Each path below is one point turned by a fixed rotation once a step. After each direction that follows a path, write how fast that rotation turns it, in degrees a step (0 if it stays still).
Each turn is a multiple of 5 degrees from 10 to 175, or 0.
Each row of a path follows its step; steps can be skipped.
Rotation 1:
step 0: [ 38.1  11.6 -16.8  10.6  -7.1  -0.1   5.4  21.3   1.2  15.5   6.2 -20.5
 -15.2  30.6  13.5   7.5 -15.2  -9.1   3.3  -1.5   7.9   9.4  51.0  15.0
   3.2  12.9  23.3  -8.0  15.2  -4.6  -6.7  -8.6 -13.9 -32.9  11.0  -2.9
  -6.6   2.9 -43.8 -11.8  12.3  -3.2  -3.5 -32.8  -0.2 -36.3 -37.6 -16.4
  -3.8 -11.0]
step 1: [  2.3 -20.8  -3.6  -8.4   3.0 -23.5 -37.3  -3.4  17.2  13.6  -4.6 -32.6
  26.4 -33.5   2.1  15.0   3.3 -25.6  12.8   2.7  -1.0  -8.7  34.6 -24.6
  10.9   4.3   9.5  14.1  17.3 -14.5  14.7  14.9 -20.0 -12.1  -0.3 -33.3
 -24.2   0.9 -39.1  -4.0 -17.3  -4.4 -15.0 -15.7  -9.4   7.2 -28.5 -26.9
  -6.1 -22.8]
step 2: [ -0.9  21.8  -2.6 -12.0  -7.0   7.2  11.4   8.5  12.9 -25.3  29.4  -6.4
  -2.7  11.8  35.6  33.9  20.1 -43.4   4.0   2.6  21.8  -5.4  19.1   0.3
   3.9 -15.5   0.5   2.3  -3.2   1.2  16.4  13.7 -11.2 -26.1 -32.8 -17.4
 -35.9 -24.7 -10.6   3.2  14.9   2.6  -9.9 -38.1 -19.3 -13.0 -28.6   5.5
   6.1 -21.2]
step 5: [ -4.7   3.3 -15.7  11.7 -37.1  -0.5  17.8  18.2   0.3 -16.7 -11.2  -5.3
  -6.0   2.8  35.6  36.7  30.1 -18.3  43.1 -21.7  17.1  -4.0  33.6  10.3
   1.8  -2.5  -6.0   2.0 -15.7   7.5  15.4  30.1 -21.7 -17.5   8.1 -19.1
  17.0 -12.7 -16.6 -14.6  14.9   1.8 -33.4   5.6   1.2  -2.3 -12.9   9.0
 -26.8 -19.7]
step 6: [ 28.1  17.6  -8.6  29.5 -28.0  -8.5  -8.0  20.8 -18.6  15.2 -22.2 -31.3
   9.5  14.2  26.4  11.4   3.9   9.3  21.7   2.6  25.4   5.5  13.7 -30.2
  -2.1 -27.4   0.1   2.3  31.4  18.6 -35.0  12.6 -19.8 -15.0   3.5  -2.6
  -7.4  -2.6 -29.9  -5.7 -11.1  12.7 -22.0 -41.4  -0.4 -13.0   3.8  -4.0
   6.1 -11.3]
step 8: [ -9.6  19.7 -14.0  28.2 -11.6  11.3  20.6   1.1 -28.6 -29.8  -6.9 -25.1
  17.8   4.8  14.1  18.1 -20.3 -16.3  15.7  -6.9  37.5  26.5  13.5   2.3
  -0.9   9.9  -7.3   5.3  -3.8   7.1 -18.4   9.9 -26.2 -23.2 -28.3   5.2
 -15.5 -25.3 -13.6  10.6  15.7  23.0 -27.2  -3.6  -2.3   3.6 -38.9  23.7
 -15.6 -13.0]
step 10: [ -0.5  -6.3 -13.6  -9.5 -11.9   6.2   4.1 -11.3  -9.7 -13.1  34.9 -42.8
  24.0   5.2  21.8  -8.4  -5.7   0.2   6.1  13.3  53.3  -6.1  22.7  21.0
  10.8  -2.5  16.9 -13.2  20.7 -13.2  22.1   8.4   0.2 -27.4  14.5   5.5
   5.1  23.0 -44.3  14.9  14.8  27.2 -18.7  -2.7  -4.8  -1.3  -9.0   5.7
 -23.3  -9.4]
step 13: [  3.3  -1.1 -15.1  -1.2  -4.8 -34.0  -6.5   6.5 -21.4  -0.1  43.7 -13.8
  -0.7   9.8  -5.3   7.9   7.8 -21.0 -10.0  -7.2  23.8  23.2  31.3  12.6
  14.9  28.4 -15.3  10.5  14.1 -14.1   7.0  20.3 -10.5  -3.5   4.3 -23.7
 -14.8 -19.5 -56.4  11.8   1.9  11.9   3.4  14.6   4.6   3.9   3.3  -9.4
 -46.1  -3.8]
step 16: [ 24.8 -14.7  -8.5  -5.2  -1.5 -10.7   0.3  29.4   5.3   2.2   0.6  -8.8
  13.8  13.6  20.7   2.7 -14.1  -4.1  21.5  18.9  18.3  16.2  23.3  20.3
  10.3   5.6  22.4   0.8  26.4 -17.7 -13.7 -12.5  -3.3  11.2 -14.5   5.0
  -2.0 -12.3 -64.4  25.8 -12.2  -2.2 -30.0 -21.0   3.6  -5.8   0.0  -7.9
 -36.5 -30.6]
[ 10.6   8.7   3.6  -2.7   5.7   7.3   9.0   3.0  -8.5   1.1   7.0  -0.2
   7.0   7.3   2.5   4.4  -6.8   1.8  -7.0   0.5   1.7   2.0  -4.4  -7.0
  -5.9  -5.2   2.5  -7.6   6.6   7.3   4.0  -2.1  -4.4  -7.9 -11.7   2.7
  -1.8   5.8  -0.9  -2.4   7.3  -1.0  11.0  -7.0   2.3  -3.8   1.2   0.7
  -3.9   2.0]
175
[ -6.9   2.5  -3.8  17.0   5.5  -0.3   2.2   2.8  -3.3   5.9  -6.7  -6.3
   6.6  -6.0  -9.1   2.3   3.9   2.0   4.6   0.1   1.4  -0.3   3.5  -2.8
   9.6   6.4   6.3   4.4   6.0  -6.3   1.7   3.8  -0.5  -3.9  -2.2   5.2
  -5.2  -2.8   5.2   4.6  -2.8  -2.1   9.6  -1.1   4.7  -6.6   7.8   5.1
 -12.2  -0.9]
145
[  3.7   0.1   7.8   2.5   0.0 -12.5   4.8 -14.3  -3.1   4.6  -8.7   1.4
  -3.9  -3.0   9.7  -1.5   4.9  -2.4  -0.2  -5.8   7.0  -2.2  -0.2   0.8
  -9.6  -2.0   5.1  -0.6  -0.7   2.0  -0.3  12.4  -5.0   0.0  -2.6   6.1
  -1.7   4.9  12.5  -2.7  -1.2   9.5  -4.6  -3.2   5.3  -3.3  -2.2  -1.1
  -1.4  -8.0]
20
[ -2.2   1.8  -1.4  -5.4  -2.3   0.5   2.0   6.9  -3.0   8.9   7.2  -7.7
   5.2   3.0  -4.6   1.4   4.4  -4.6   4.6  -5.2   4.3   4.2   8.7   2.0
  -9.3  -1.6  -2.0  11.4  -0.4  -4.9   9.2 -10.4   5.6   8.3  -1.6  -5.2
  -4.3   2.8  13.3  -4.2   5.1   8.7  -3.0  -2.4   0.8   1.4   7.7  -6.6
   2.9   2.2]
40
[  3.3   2.5  -0.6  -7.7  -3.7 -14.3  -5.5   5.8  -2.2   3.1  -2.3  -7.1
  -4.9   4.7  -6.3  -2.0  -2.3   4.4 -14.1  -6.0   3.3  -5.6   7.9   6.4
   5.3  -7.2   0.9  -4.7  12.3  -8.9  -2.3   0.7   0.9   3.6  -2.8  10.4
   4.4   5.3  -2.5   4.5  -2.9  -4.3  -2.8   0.5  -0.2  -0.2   0.4  -3.1
  -2.1   8.3]
115
Rotation 2:
step 0: [ 11.4 -19.9 -16.6  22.5 -26.6  11.6  26.2 -36.1   4.8  37.0   3.5  -3.8
  15.0 -21.0   0.6   2.0  -3.1  -3.5  17.3 -21.8 -25.7  -8.1 -12.2   8.8
   8.1 -29.7 -18.6  16.4  -1.4 -20.3 -10.4  16.8  13.8   5.9   8.8  -3.4
  -6.3  -3.8 -26.9  -6.9  12.2 -17.0 -17.3   5.4  11.5 -16.0 -45.8  19.5
 -31.6   9.9]
step 1: [ -4.1  -0.2 -13.1  -2.5  22.5   0.7  28.0  -3.8 -20.8   3.3  53.7  15.8
 -15.0  -0.7  23.9   8.7  -0.7   6.8  35.2 -10.7  12.9  23.0 -12.4 -26.7
   2.6  22.2 -13.4 -28.8  13.5 -12.2  -0.8   0.7   3.4  -1.2  -0.9   5.0
  29.5 -15.3 -38.9   1.2 -10.3   6.8   6.7   9.6   8.5  -4.8 -37.5  -1.6
   2.2 -26.5]
step 2: [ 15.9  16.0   8.0  22.9  16.3  -8.5 -10.9 -17.0 -24.0 -20.9   4.8 -20.0
   4.4 -33.1 -17.7  17.2  -5.1 -37.6  11.7 -10.4 -10.0  -5.8  14.8  -8.9
 -18.9  10.4 -18.3  16.2   8.8  12.9 -13.1  -6.1 -22.6  -2.5  26.0  22.8
   3.4  -5.3 -24.1  -9.9  15.7  -5.1  -2.5   5.1  30.4   2.5 -37.2  31.6
  33.9  11.2]
step 4: [-10.5  -3.1   9.4  19.9  18.0  -1.2  -7.7 -35.6 -25.9  -2.2  52.6   1.6
  -6.1 -12.9  23.9  -1.1  -0.8 -16.6  27.7   6.2   3.4   2.0   0.4   7.1
 -15.1  17.9 -33.9  -7.1  12.0 -25.8  12.5  24.7  -1.6 -12.0 -30.0   2.4
 -21.1 -24.8  -1.6  -2.4  12.0 -19.9   0.6  15.5  13.6 -24.8 -13.8 -11.6
 -26.7  16.0]
step 12: [ 12.0   7.2  11.2   6.7 -12.6  12.4  -8.9 -15.6 -21.6   5.1   5.2 -11.4
 -29.9 -48.8   8.0  24.2  20.6  -5.4   7.7 -24.6  17.2  28.7  -6.6 -16.4
 -17.8  42.7  -7.6  13.8  13.7 -19.3  16.4   4.7   5.6   3.0 -12.2 -32.4
 -27.9 -11.9 -25.4  -5.1  -8.7  -7.1 -12.7  15.4  -6.5   5.9 -32.6   6.7
   0.8 -15.9]
step 13: [  5.7  33.0  25.7 -12.1   3.6  11.4  -0.9 -20.3 -21.1   2.2  10.9  15.0
 -12.5  -2.4   3.4   7.2 -18.8  -4.6  29.7 -37.9  -6.3 -25.4 -23.9   1.9
 -19.2 -17.6 -32.1  19.5  -7.5  -4.3  -8.0   7.9  -2.4  -1.1  24.3  17.9
  11.2  -8.2  -0.7  28.6  -1.5  -6.5 -12.3  43.1  26.7  18.3 -18.9  17.0
 -23.2   4.5]
step 15: [  8.2 -10.6   5.1  11.2  27.2 -11.5 -12.5 -14.9   1.8  -4.8 -14.6   9.5
  -3.8 -46.8 -17.6 -11.3  28.2   4.3  32.0  -4.7  -7.8 -16.2  -4.1  18.3
   5.1  16.1 -41.6  30.7  17.2 -19.2  -1.6   3.7  -4.3   9.6  18.4 -28.7
 -32.9 -17.2 -11.7   6.3  24.7 -26.1   1.8  -4.9  -9.1  -1.2 -31.1   2.6
  -5.7   4.5]
step 16: [ 26.4  15.5  13.2 -16.0 -11.2   9.7  36.7 -14.9 -12.7  26.8  16.7 -10.7
  -2.8   8.8   5.7 -11.4  21.8  48.3  30.9 -20.8   6.1   6.6 -10.5   4.8
 -32.9   3.7  -1.5 -10.2  24.0   6.0  -6.7   8.2  11.4   2.1  24.4  -5.6
  -8.1 -26.9 -24.0  15.1  -1.1   0.3 -27.5   7.3  26.2  -9.6 -13.6   8.7
 -30.5   1.3]
step 17: [  1.5  -1.9 -18.4  24.3  40.3   1.8   6.8 -24.4 -31.7 -19.5  35.8  -2.3
   7.7   3.0   9.5 -18.8  -8.8 -20.2  -5.5 -27.6  35.2  -6.2  -6.1  36.6
   3.0   6.1 -16.6   4.9   1.6  -5.4 -17.3   2.0 -17.7  12.5  13.6 -13.2
  26.7 -17.0  -6.7  -5.3  -0.6   3.3   2.0 -16.8  36.7   7.7 -28.0  18.0
 -15.8 -12.6]
[  3.2  -2.0  -0.8   8.5  -0.5   1.8   3.6   4.5   1.8  -0.6   1.7   7.3
  -1.9   1.8   7.5   1.4 -19.6   7.5   0.8   2.5  -0.8  -9.0   1.7   6.7
   4.3   5.6   1.1  -3.3  -1.8   5.3   6.4   0.7  11.1   9.4  -9.3   2.1
   4.4  -1.9   5.6  -1.5  -1.8  -3.7  -5.9   1.5   8.2   0.4  -2.9   6.6
  -9.3   3.2]
110
[ -9.6  -2.1   2.3  -3.2   0.1   1.2  -0.2  -7.8  -4.3  -8.1  -2.3  -0.1
  13.7   4.1  -5.3   6.5  -1.4  -5.1   7.3   7.0   8.7   3.5   0.8   4.9
   0.2  -6.0   7.1   5.6   7.7  -2.3   1.8   7.7   1.8   1.6  -3.6  -5.0
  -4.8   6.5   3.8  -6.7  -1.4  -8.3 -10.3   6.5   6.1  -6.2  -3.0   6.4
   6.5  -2.5]
170
[  0.7  -3.5  -0.8  -6.6   7.4   1.7  -8.1   3.3  -5.3   2.4  -6.9  -6.1
  -3.6   2.2   3.5   4.7   1.1  11.9   5.9   0.7  -6.5  -1.3   4.3 -11.7
 -10.1  12.2  -2.9  -1.4   9.9  -5.6  -3.7  -1.6   1.1   7.3  -2.1   4.4
   2.1   0.2  -5.4   1.1  -7.0 -11.0  -5.6  -2.9   0.8  -2.0   3.2   2.0
   4.2  -8.8]
100
[  2.2  -0.4  -8.4  -2.6   3.6   5.7  10.4   7.4  -3.8   3.2   4.2  -1.2
  -0.9   5.7  -5.1  -9.6  -3.1   9.5   2.1   3.5   1.1   4.0  -0.8  13.1
   1.9  -5.8  -3.5  12.6   2.6   3.5  -9.5  -1.0   2.6  -0.7   5.3  -5.4
  -2.6  -4.7  -0.8  -1.8   0.2  -6.1  -3.9 -16.6  -3.4  -2.2   4.3  -1.4
   1.5  -2.8]
40
[ -1.6  -7.8   6.3   9.0  16.1 -10.0 -10.6  12.8   0.2  -1.6   4.7  -6.8
   1.3   0.8   4.2  -6.4  -1.0  -9.8   1.3  -2.8   8.0   7.5   0.8  -0.8
   6.7  -3.0   5.3   1.0   4.6   3.5  -0.3  -5.7   6.2  -5.6   1.0   8.6
   1.9  -1.0  -3.3   3.2  -1.9   1.8  -6.2  -4.1   4.8   0.4  -0.2  -1.5
   0.8   0.3]
115
[ -4.6  -5.5  11.0  -3.4  -2.6  -7.3  -2.2   1.6  -6.9   0.3  -4.2  -2.6
   1.5   9.8  -5.9   3.2  -1.7   8.5  -1.3  -6.4   2.3   2.2   3.6   0.3
   5.8   3.5   6.6  -0.3  -6.0   0.6   2.6  -1.1  -5.1  -4.9   4.2  -8.0
  -3.9  -5.6   0.1  -0.8  -0.5 -12.6  14.4  -3.6   7.1  11.0  -4.9   1.4
  -9.6  -0.3]
10
[  0.0   3.3  -7.1  -3.8  -4.1  -3.8  -0.8   2.9  -4.5   5.8  -0.5   5.8
   1.3   0.7   5.8   6.2  -8.1  -5.3  -3.8   4.6  -2.3   7.5   4.2  -6.9
  -0.7  -3.0  -1.4  -6.3  -0.8   1.5 -11.4  -6.6   3.4 -12.3  -6.0   0.4
   2.5  -0.4  -1.1   0.5  18.1 -12.0   1.3  -0.6  -1.0  -7.6  -8.3   1.5
   2.5   2.9]
10
